A =
[[126 112 121 123 112 129 146 120 135]
 [120 142 135 135 143 127 112 140 107]
 [121 141 131 130 142 128 139 157 120]
 [116 105 146 155 130 127 123 128 124]
 [114 125 138 143 132 142 139 133 142]
 [124 126 124 124 128 129 156 147 134]
 [125 113 125 127 112 128 122 106 124]
 [116 105 146 154 129 126 122 128 124]
 [121 119 119 146 122 118 106 110 108]
 [124 129 124 125 130 129 155 150 132]]
Rows and columns are counted from 1.
(1, 1) => 126
(2, 4) => 135
(6, 7) => 156
(6, 3) => 124
(10, 8) => 150
(1, 6) => 129
(2, 1) => 120
(9, 6) => 118
(9, 1) => 121
(9, 7) => 106
(9, 8) => 110
(3, 1) => 121
(6, 1) => 124
(7, 5) => 112
(8, 9) => 124
(2, 7) => 112
(7, 2) => 113
(9, 4) => 146
(9, 2) => 119
(8, 7) => 122
(7, 3) => 125
(4, 1) => 116
(3, 9) => 120
(5, 3) => 138
(7, 7) => 122
(3, 5) => 142
(2, 9) => 107
(1, 8) => 120
(10, 6) => 129

data =
[[131 128 130 128 126 126 128]
 [140 128 138 125 120 120 127]
 [127 128 127 128 129 129 128]
 [137 129 135 125 123 122 127]
 [133 128 133 127 124 124 128]
 [130 128 129 127 127 127 128]
 [128 128 128 128 128 128 128]
 [125 128 126 128 130 130 128]
 [150 129 145 121 115 113 126]]
Indices start at 1.
(1, 1) -> 131
(6, 1) -> 130
(5, 5) -> 124
(8, 2) -> 128
(9, 3) -> 145
(5, 1) -> 133
(2, 3) -> 138
(7, 4) -> 128
(7, 3) -> 128
(7, 1) -> 128
(5, 3) -> 133
(4, 2) -> 129
(1, 7) -> 128
(1, 3) -> 130
(3, 6) -> 129
(3, 5) -> 129
(6, 3) -> 129
(2, 1) -> 140

B =
132,122,141,126,138,113,144,131,137,121,127,124,118,145
125,134,141,133,133,138,143,128,133,129,122,128,125,115
139,136,122,128,127,124,119,124,118,132,123,135,131,154
Indices start at 1.
row 1 col 1 => 132
row 3 col 6 => 124
row 3 col 1 => 139
row 3 col 4 => 128
row 2 col 12 => 128
row 2 col 6 => 138
row 2 col 14 => 115
row 2 col 4 => 133
row 2 col 5 => 133
row 1 col 12 => 124
row 1 col 8 => 131
row 3 col 8 => 124

M =
array([[147, 140, 131, 129, 153, 143, 123, 152, 115, 145],
       [149, 128, 121, 117, 139, 140, 119, 157, 104, 151],
       [142, 121, 135, 126, 138, 137, 125, 157, 104, 158],
       [138, 133, 121, 125, 152, 135, 110, 155, 110, 145]])
Indices start at 1.
(1, 1) => 147
(2, 9) => 104
(3, 10) => 158
(1, 10) => 145
(3, 2) => 121
(2, 1) => 149
(3, 9) => 104
(2, 5) => 139
(4, 10) => 145
(1, 4) => 129
(4, 6) => 135
(4, 2) => 133
(3, 3) => 135
(1, 8) => 152
(1, 5) => 153
(1, 7) => 123
(2, 4) => 117

x =
[[135 121 131 130 139 125 128 131 129 127 128]
 [117 142 139 129 134 130 136 126 137 125 135]
 [109 144 138 110 136 142 138 122 126 138 138]
 [129 137 132 130 128 129 128 125 126 128 125]
 [115 127 124 106 130 127 133 133 124 141 127]
 [128 122 121 128 126 129 128 128 120 129 138]
 [118 126 131 115 131 128 128 122 126 134 128]]
Rows and columns are counted from 1.
(1, 1) = 135
(5, 7) = 133
(2, 6) = 130
(6, 11) = 138
(6, 8) = 128
(1, 5) = 139
(1, 4) = 130
(6, 2) = 122
(6, 10) = 129
(7, 3) = 131
(2, 1) = 117
(6, 4) = 128
(1, 3) = 131
(6, 3) = 121
(3, 11) = 138
(3, 8) = 122
(2, 2) = 142
(4, 8) = 125
(5, 1) = 115
(5, 4) = 106
(6, 5) = 126
(4, 9) = 126
(5, 10) = 141
(6, 9) = 120

arr =
[[149 127 128 141]
 [118 148 134 147]
 [149 110 153 122]
 [110 148 117 141]
 [110 119 106 104]
 [145 106 152 112]
 [148 135 111 149]
 [107 147 130 137]
 [106 143 113 132]
 [106 128 126 112]
 [127 110 133 103]
 [106 135 127 123]
 [139 143 127 152]
 [149 119 128 132]]
Indices start at 1.
(1, 1)	149
(5, 4)	104
(13, 2)	143
(2, 2)	148
(12, 1)	106
(1, 4)	141
(12, 2)	135
(6, 2)	106
(9, 4)	132
(11, 4)	103
(3, 2)	110
(14, 1)	149
(4, 2)	148
(14, 3)	128
(6, 4)	112
(8, 4)	137
(2, 1)	118
(6, 3)	152
(11, 3)	133
(12, 4)	123
(10, 4)	112
(10, 3)	126

grid =
[[136 144 146 129 141]
 [126 143 146 140 132]
 [134 136 145 137 139]
 [148 119 131 128 130]
 [131 125 127 134 115]
 [134 140 151 133 123]
 [142 118 128 135 130]
 [133 142 142 135 142]
 [140 126 133 104 145]]
Rows and columns are counted from 1.
(1, 1) => 136
(2, 3) => 146
(6, 1) => 134
(5, 3) => 127
(5, 2) => 125
(8, 3) => 142
(3, 2) => 136
(1, 4) => 129
(1, 3) => 146
(8, 1) => 133
(6, 3) => 151
(9, 4) => 104
(2, 5) => 132
(6, 5) => 123
(4, 3) => 131
(6, 2) => 140

W =
[[138 108 127 124 125 152 116 140]
 [121 126 126 108 122 127 132 127]
 [123 133 126 124 106 130 111 102]
 [133 133 130 124 125 130 134 127]
 [126 128 126 124 127 128 133 127]
 [126 124 124 113 118 120 132 127]
 [130 131 126 119 132 127 123 131]
 [125 119 107 136 114 128 150 140]
 [116 119 127 141 133 133 136 132]
 [142 125 123 122 125 119 134 126]
 [120 113 125 126 122 147 133 130]
 [126 137 127 129 134 128 128 121]
 [128 120 120 121 120 123 132 115]
 [126 125 127 119 132 128 125 117]]
Rows and columns are counted from 1.
(1, 1) -> 138
(6, 7) -> 132
(2, 4) -> 108
(3, 5) -> 106
(6, 6) -> 120
(8, 3) -> 107
(10, 1) -> 142
(2, 2) -> 126
(5, 1) -> 126
(1, 7) -> 116
(10, 6) -> 119
(2, 6) -> 127
(9, 4) -> 141
(5, 5) -> 127
(3, 7) -> 111
(14, 8) -> 117
(2, 5) -> 122
(8, 6) -> 128
(12, 3) -> 127
(12, 6) -> 128
(6, 2) -> 124
(11, 7) -> 133
(2, 3) -> 126
(8, 8) -> 140
(10, 8) -> 126
(12, 7) -> 128
(10, 2) -> 125
(7, 4) -> 119
(4, 1) -> 133
(4, 8) -> 127
(3, 3) -> 126
(14, 6) -> 128
(13, 1) -> 128
(5, 6) -> 128

m =
[[123 125 137 120 149 133 156 123 120 128 124 145]
 [114 133 111 138 110 127 109 121 154 137 126 129]
 [140 123 114 135 116 130 111 128 139 120 137 132]
 [105 107 128 137 122 145 114 128 128 116 132 117]
 [116 133 123 132 120 123 122 124 135 129 127 121]
 [118 135 140 128 140 129 128 135 120 132 128 129]
 [133 140 125 129 123 120 116 129 145 143 129 133]]
Indices start at 1.
(1, 1) => 123
(1, 2) => 125
(2, 9) => 154
(7, 1) => 133
(1, 4) => 120
(4, 5) => 122
(5, 3) => 123
(6, 4) => 128
(1, 8) => 123
(1, 6) => 133
(4, 1) => 105
(4, 12) => 117
(2, 11) => 126
(1, 5) => 149
(5, 6) => 123
(7, 5) => 123
(4, 2) => 107
(6, 12) => 129
(2, 10) => 137
(1, 12) => 145
(5, 9) => 135
(3, 11) => 137
(4, 9) => 128
(1, 9) => 120
(6, 1) => 118
(3, 5) => 116

X =
[[110 120 133 102 132 127]
 [108 121 131 110 135 130]
 [101 128 125 104 131 122]
 [101 130 129 110 126 122]
 [112 126 131 109 130 129]
 [111 130 126 110 133 128]
 [110 120 129 109 133 123]
 [111 126 131 106 131 125]
 [102 123 126 103 133 128]]
Rows and columns are counted from 1.
(1, 1) -> 110
(4, 1) -> 101
(9, 1) -> 102
(8, 2) -> 126
(6, 1) -> 111
(5, 6) -> 129
(9, 2) -> 123
(4, 3) -> 129
(1, 5) -> 132
(6, 5) -> 133
(2, 3) -> 131
(4, 2) -> 130
(9, 5) -> 133
(5, 1) -> 112
(5, 5) -> 130
(2, 1) -> 108
(3, 5) -> 131
(7, 6) -> 123
